In the data rows, 128 means zero.
Each row has a hidden score. How much does it go up from the first row of each pair to the second? 20 means little or no change, 40 a big rise and 0 a big fall. The score is a weighted sum of the row's numbers plus the product of two more (or one squared), each taken from its middle value.
[91, 131, 114, 76, 87, 151, 115, 144, 174, 88]
[146, 140, 134, 134, 142, 124, 140, 125, 111, 144] -> 5
[96, 105, 137, 130, 111, 155, 102, 142, 139, 135]
[126, 119, 131, 112, 133, 134, 119, 154, 121, 139] -> 22
[151, 146, 132, 127, 136, 126, 137, 138, 127, 109]
[156, 131, 144, 138, 134, 94, 147, 113, 106, 141] -> 17
[97, 112, 118, 126, 118, 171, 106, 166, 148, 116]
[125, 116, 126, 146, 108, 136, 125, 99, 105, 160] -> 24
[145, 135, 132, 136, 152, 111, 131, 69, 110, 135]
[147, 146, 133, 134, 163, 91, 157, 106, 105, 131] -> 25
[120, 125, 127, 142, 112, 142, 100, 141, 125, 130]
[135, 105, 144, 145, 146, 118, 121, 103, 107, 157] -> 6
[110, 136, 121, 112, 91, 148, 117, 141, 139, 122]
[165, 124, 161, 136, 143, 84, 154, 76, 88, 152] -> 12
[150, 140, 135, 140, 156, 108, 140, 115, 110, 140]
[147, 85, 180, 127, 154, 134, 131, 144, 91, 180] -> 14
[91, 109, 117, 112, 160, 180, 98, 175, 159, 109]
[155, 121, 138, 152, 123, 99, 141, 91, 101, 151] -> 22
[158, 138, 148, 114, 176, 99, 150, 121, 130, 131]
[109, 130, 128, 99, 119, 143, 116, 140, 147, 113] -> 24
[137, 118, 144, 120, 127, 137, 134, 150, 118, 140]
[144, 120, 140, 122, 158, 111, 132, 122, 106, 151] -> 15
[148, 120, 173, 115, 144, 107, 141, 127, 133, 166]
[126, 116, 163, 138, 140, 98, 157, 147, 114, 156] -> 28
[128, 115, 130, 111, 122, 138, 120, 128, 113, 151]
[112, 159, 94, 120, 112, 120, 126, 119, 167, 83] -> 26
[151, 125, 136, 151, 131, 93, 133, 94, 101, 147]
[177, 146, 147, 151, 158, 88, 162, 108, 94, 144] -> 22
[162, 165, 131, 132, 173, 98, 155, 132, 134, 100]
[155, 167, 131, 144, 156, 121, 149, 113, 133, 96] -> 19
[87, 128, 108, 105, 117, 175, 101, 165, 165, 96]
[119, 126, 133, 156, 129, 150, 117, 151, 113, 154] -> 31
[164, 129, 144, 141, 173, 93, 147, 99, 90, 158]
[109, 113, 160, 134, 158, 118, 150, 148, 122, 152] -> 26
[119, 123, 131, 104, 105, 136, 110, 151, 123, 141]
[135, 122, 168, 110, 134, 113, 140, 108, 108, 138] -> 20
[99, 120, 117, 108, 112, 158, 105, 155, 147, 115]
[107, 123, 120, 109, 127, 134, 116, 147, 141, 120] -> 21
[103, 122, 110, 119, 107, 151, 109, 132, 154, 105]
[150, 156, 132, 124, 160, 112, 152, 112, 126, 115] -> 17
[139, 130, 146, 127, 154, 118, 135, 130, 99, 157]
[140, 117, 123, 157, 132, 128, 142, 128, 124, 126] -> 20
[104, 93, 115, 123, 98, 167, 110, 169, 133, 134]
[91, 101, 110, 117, 98, 174, 109, 157, 155, 110] -> 22
[152, 137, 130, 129, 122, 112, 143, 94, 109, 137]
[108, 118, 125, 133, 117, 141, 108, 146, 144, 118] -> 20
[147, 134, 132, 145, 132, 102, 124, 86, 109, 134]
[111, 111, 106, 124, 119, 125, 120, 133, 146, 111] -> 26
[147, 135, 130, 154, 157, 114, 143, 104, 108, 146]
[141, 128, 129, 119, 146, 112, 145, 110, 120, 127] -> 21
[109, 129, 128, 104, 139, 137, 119, 151, 144, 115]
[174, 138, 149, 165, 177, 95, 164, 94, 91, 155] -> 13
[144, 130, 133, 152, 146, 109, 156, 101, 108, 132]
[94, 127, 109, 84, 134, 163, 106, 134, 151, 113] -> 20
[111, 133, 124, 116, 102, 137, 118, 145, 151, 100]
[82, 122, 109, 72, 83, 178, 103, 157, 168, 97] -> 21
[134, 157, 139, 141, 146, 106, 132, 127, 138, 110]
[147, 133, 135, 153, 171, 106, 141, 117, 104, 148] -> 15
[124, 117, 135, 120, 130, 141, 122, 138, 146, 133]
[113, 143, 119, 118, 120, 138, 120, 124, 139, 120] -> 23
[127, 115, 130, 125, 139, 122, 124, 119, 122, 133]
[113, 142, 89, 130, 130, 138, 135, 86, 125, 92] -> 21
[148, 102, 139, 141, 166, 111, 138, 138, 97, 164]
[81, 101, 109, 99, 104, 159, 104, 134, 135, 140] -> 23
[140, 186, 140, 101, 162, 107, 128, 124, 131, 115]
[127, 107, 142, 108, 141, 155, 106, 142, 113, 158] -> 12
[151, 108, 141, 176, 159, 86, 142, 101, 102, 150]
[99, 135, 95, 131, 129, 137, 114, 120, 133, 86] -> 28
[123, 154, 108, 127, 105, 116, 131, 125, 138, 114]
[108, 119, 113, 110, 103, 145, 116, 146, 139, 119] -> 16
[87, 108, 113, 93, 95, 167, 102, 187, 158, 108]
[137, 106, 133, 123, 97, 122, 120, 119, 103, 148] -> 14
[116, 133, 123, 107, 142, 131, 119, 151, 141, 115]
[142, 137, 133, 157, 127, 95, 147, 106, 112, 140] -> 19
[107, 120, 94, 128, 116, 162, 85, 102, 149, 91]
[89, 122, 108, 125, 86, 155, 106, 156, 164, 96] -> 29
[123, 75, 110, 124, 118, 141, 107, 133, 125, 140]
[144, 144, 130, 125, 161, 101, 143, 117, 114, 135] -> 19
[178, 142, 148, 146, 185, 91, 160, 88, 91, 147]
[87, 109, 109, 112, 126, 157, 108, 149, 152, 117] -> 26
[83, 106, 113, 85, 98, 148, 82, 159, 153, 115]
[152, 149, 123, 116, 108, 132, 162, 119, 114, 131] -> 19
[127, 109, 167, 125, 138, 99, 156, 136, 113, 160]
[125, 107, 129, 140, 136, 131, 120, 104, 120, 137] -> 9
[89, 123, 113, 102, 98, 164, 97, 173, 159, 108]
[93, 92, 122, 127, 93, 164, 105, 139, 127, 150] -> 13
[118, 137, 122, 103, 118, 125, 123, 139, 138, 116]
[134, 120, 126, 123, 132, 119, 131, 123, 117, 139] -> 15
[163, 137, 146, 137, 163, 105, 149, 108, 101, 147]
[163, 140, 141, 138, 155, 114, 145, 125, 108, 134] -> 24
[142, 136, 132, 137, 158, 114, 132, 120, 119, 134]
[109, 129, 122, 140, 120, 156, 116, 174, 119, 146] -> 37
[84, 87, 125, 94, 113, 170, 97, 175, 154, 129]
[129, 157, 125, 164, 131, 106, 159, 114, 159, 99] -> 15
[151, 132, 134, 160, 124, 107, 155, 110, 108, 139]
[155, 135, 137, 143, 141, 108, 140, 96, 107, 142] -> 17
[86, 125, 106, 93, 97, 170, 112, 155, 161, 97]
[157, 131, 135, 164, 101, 103, 140, 89, 92, 158] -> 29
[133, 164, 136, 145, 132, 121, 141, 95, 135, 111]
[132, 111, 133, 140, 149, 123, 124, 121, 111, 152] -> 14
[127, 109, 123, 140, 143, 123, 128, 125, 124, 132]
[143, 129, 128, 153, 128, 103, 142, 111, 120, 131] -> 23
[114, 131, 121, 108, 139, 133, 124, 156, 146, 117]
[108, 78, 116, 112, 73, 171, 112, 122, 121, 155] -> 15
[116, 153, 119, 102, 132, 126, 136, 110, 168, 93]
[162, 139, 135, 144, 150, 97, 155, 101, 108, 136] -> 13
[97, 155, 94, 124, 98, 124, 119, 131, 172, 82]
[89, 108, 107, 83, 115, 173, 110, 166, 160, 101] -> 22
[117, 121, 124, 125, 71, 141, 120, 165, 131, 125]
[143, 138, 132, 84, 125, 117, 145, 125, 134, 118] -> 16
[113, 124, 127, 112, 127, 135, 129, 174, 145, 114]
[113, 138, 127, 102, 122, 133, 156, 112, 169, 90] -> 33
[90, 120, 109, 126, 99, 170, 104, 167, 160, 107]
[111, 115, 123, 113, 141, 145, 119, 152, 139, 120] -> 18
[120, 154, 108, 129, 127, 125, 150, 127, 162, 87]
[139, 135, 119, 109, 114, 109, 146, 116, 143, 103] -> 25
[124, 98, 138, 123, 112, 157, 87, 163, 96, 167]
[119, 102, 129, 109, 117, 153, 114, 139, 121, 142] -> 6
[162, 126, 140, 150, 124, 99, 150, 92, 97, 150]
[84, 121, 106, 88, 95, 174, 104, 145, 167, 95] -> 25
[144, 116, 130, 148, 145, 115, 139, 132, 108, 146]
[158, 139, 143, 171, 144, 102, 143, 98, 97, 152] -> 28
[122, 127, 145, 107, 113, 150, 126, 142, 133, 130]
[159, 130, 141, 156, 135, 88, 149, 105, 98, 153] -> 21
[146, 161, 122, 146, 154, 119, 133, 98, 132, 108]
[98, 133, 114, 128, 126, 154, 100, 164, 158, 108] -> 21
[170, 141, 142, 176, 133, 82, 158, 79, 93, 151]
[135, 139, 122, 120, 154, 118, 132, 144, 126, 124] -> 15
[154, 123, 143, 162, 143, 106, 145, 117, 104, 149]
[85, 110, 116, 97, 79, 159, 87, 171, 149, 115] -> 28
[87, 120, 106, 108, 119, 165, 99, 168, 169, 93]
[147, 134, 137, 130, 130, 105, 133, 96, 106, 145] -> 14
[92, 87, 130, 116, 115, 153, 89, 160, 147, 133]
[93, 118, 116, 114, 119, 176, 108, 152, 154, 111] -> 15
[135, 124, 137, 158, 111, 128, 133, 138, 113, 146]
[133, 118, 138, 142, 117, 123, 130, 114, 117, 145] -> 12
[122, 127, 133, 138, 109, 143, 124, 145, 137, 133]
[164, 127, 144, 158, 123, 115, 153, 109, 99, 148] -> 22
[113, 138, 126, 100, 110, 145, 129, 118, 143, 122]
[109, 122, 119, 112, 120, 147, 121, 121, 148, 115] -> 20
[126, 151, 123, 141, 148, 112, 149, 96, 159, 90]
[108, 141, 123, 128, 113, 131, 112, 156, 153, 97] -> 23
